-2.33	-2.04	11.21	-15.82
13.23	5.72	7.11	-13.54
6.71	2.21	8.76	-14.81
5.86	-5.67	-15.12	9.01
-6.96	16.43	2.94	8.46
-7.18	10.28	11.75	-5.86
15.04	-6.75	-3.91	-9.83
1.57	-0.90	10.18	-15.86
4.59	-17.05	-11.41	-2.54
6.64	-10.14	2.58	-15.50
Counting starts at 1.
The entry at row 2, column 1: 13.23
Find the entry directly below the smallest entry.
Answer: -10.14
The bottom-left entry: 6.64
The entry just right of -15.12: 9.01
The entry directly above 2.58 is -11.41
Find the bottom-right entry.
Answer: -15.50
The entry just left of the largest entry -> -6.96
The top-left entry is -2.33
The entry in row 1 and column 3 is 11.21
Find the entry just left of -5.67.
Answer: 5.86
Find the entry in the top-right corner.
Answer: -15.82
Find the entry at row 3, column 3.
Answer: 8.76
Find the entry just left of -9.83.
Answer: -3.91
The entry just left of -11.41: -17.05
The entry just right of the largest entry -> 2.94
Find the entry just right of -0.90.
Answer: 10.18
The entry in row 3 and column 1: 6.71
Find the entry at row 2, column 3.
Answer: 7.11
Find the entry directly below -13.54.
Answer: -14.81
Find the entry in row 1 and column 2.
Answer: -2.04
The entry in row 2 and column 2 -> 5.72
The entry just left of the smallest entry: 4.59
Find the entry directly above -9.83.
Answer: -5.86
The entry directly above -15.86: -9.83
Find the entry directly above the smallest entry.
Answer: -0.90
Find the entry directly above 2.94.
Answer: -15.12
Find the largest entry.
Answer: 16.43

Questions about the grid below.
1) Find the entry just left of the largest entry.
2) Find the entry directly below the largest entry.
3) Find the third entry from the end, reading row by row.
4) Find the bottom-left entry.
5) Find the entry just left of 440.
6) Find the top entry of the column that holds the largest entry.
7) Find the bottom-right entry.
8) Find the first entry in reading order.
[[551 456 713 435 991 427]
 [454 857 508 683 568 819]
 [479 440 348 501 160 438]
 [559 688 727 552 403 579]
 [597 424 654 471 364 401]
 [589 442 640 396 517 279]
 [466 380 337 451 421 376]]
1) 435
2) 568
3) 451
4) 466
5) 479
6) 991
7) 376
8) 551

[[6498 6035 5290 5035]
 [5957 2131 5420 5181]
 [5253 6268 4280 4923]
 [3862 8085 3949 4864]
 [5238 7431 4052 5015]
 [6483 2695 4012 5615]
 [5479 7317 4592 5236]
 [4245 6793 3968 5047]
 [4400 4330 5584 4988]
 [5920 5167 6587 4700]
 [4566 6200 5267 4780]
 [5753 6263 4360 5045]
 [3853 6509 5764 4814]
 [5689 7753 4134 5353]]
What is the entry just right of the smallest entry?
Answer: 5420
The entry just right of 6268: 4280
What is the bottom-left entry?
Answer: 5689
What is the maximum?
Answer: 8085
What is the entry in the bottom-right corner?
Answer: 5353
The smallest entry in the last column is 4700
What is the first entry of the largest entry's row?
Answer: 3862
The entry directly above 5267 is 6587
The first entry, reading row by row: 6498
What is the 2nd smallest entry?
Answer: 2695
What is the entry just right of 7753?
Answer: 4134
What is the entry directly above 5479?
Answer: 6483
What is the third largest entry?
Answer: 7431
What is the entry just left of 4780?
Answer: 5267
What is the largest entry in the last column?
Answer: 5615
What is the third entry, reading row by row?
Answer: 5290
What is the entry just right of 6509?
Answer: 5764
The entry just right of the largest entry is 3949
The entry directly above the smallest entry is 6035
The entry directly above the largest entry is 6268
What is the entry directly below 5047?
Answer: 4988
What is the entry just left of 5764?
Answer: 6509
The largest entry in the last row is 7753
What is the last entry of the largest entry's row?
Answer: 4864
What is the second entry on the main diagonal?
Answer: 2131
What is the entry directly below 5920?
Answer: 4566
What is the smallest entry in the first column?
Answer: 3853
What is the entry directly below 4592?
Answer: 3968
The entry just right of 4330 -> 5584
What is the entry in the top-right corner?
Answer: 5035

[[ 24  22 -15  79  31  52  34 -37 -18 -28  38   2]
 [-41  42 -41 -39  52  50   8  14 -26 -32  18 -14]
 [-26  44  39 -59  74 -25 -47 -34  22  38  57  10]
 [ 11 -28  50  28 -56 -64 -28  -2  40  46 -25  17]]
Give the entry in the bottom-left corner.
Answer: 11
Give the 2nd largest entry.
Answer: 74
The first entry, reading row by row: 24
Give the 2nd entry from the end, reading row by row.
Answer: -25
The smallest entry in the first column -> -41
The entry just right of 40 -> 46
Give the smallest entry in the last column.
Answer: -14
The fourth-last entry, reading row by row -> 40
The entry just right of 24: 22
Give the bottom-right entry.
Answer: 17
Give the largest entry in the first row.
Answer: 79
The entry in the top-right corner -> 2
Give the second entry on the main diagonal.
Answer: 42
Give the 3rd entry, reading row by row.
Answer: -15
Give the entry just right of 57.
Answer: 10
Give the entry directly below -37.
Answer: 14
The entry just left of the smallest entry: -56
The 2nd smallest entry is -59
Give the entry just left of 44.
Answer: -26
Give the entry just left of 14.
Answer: 8
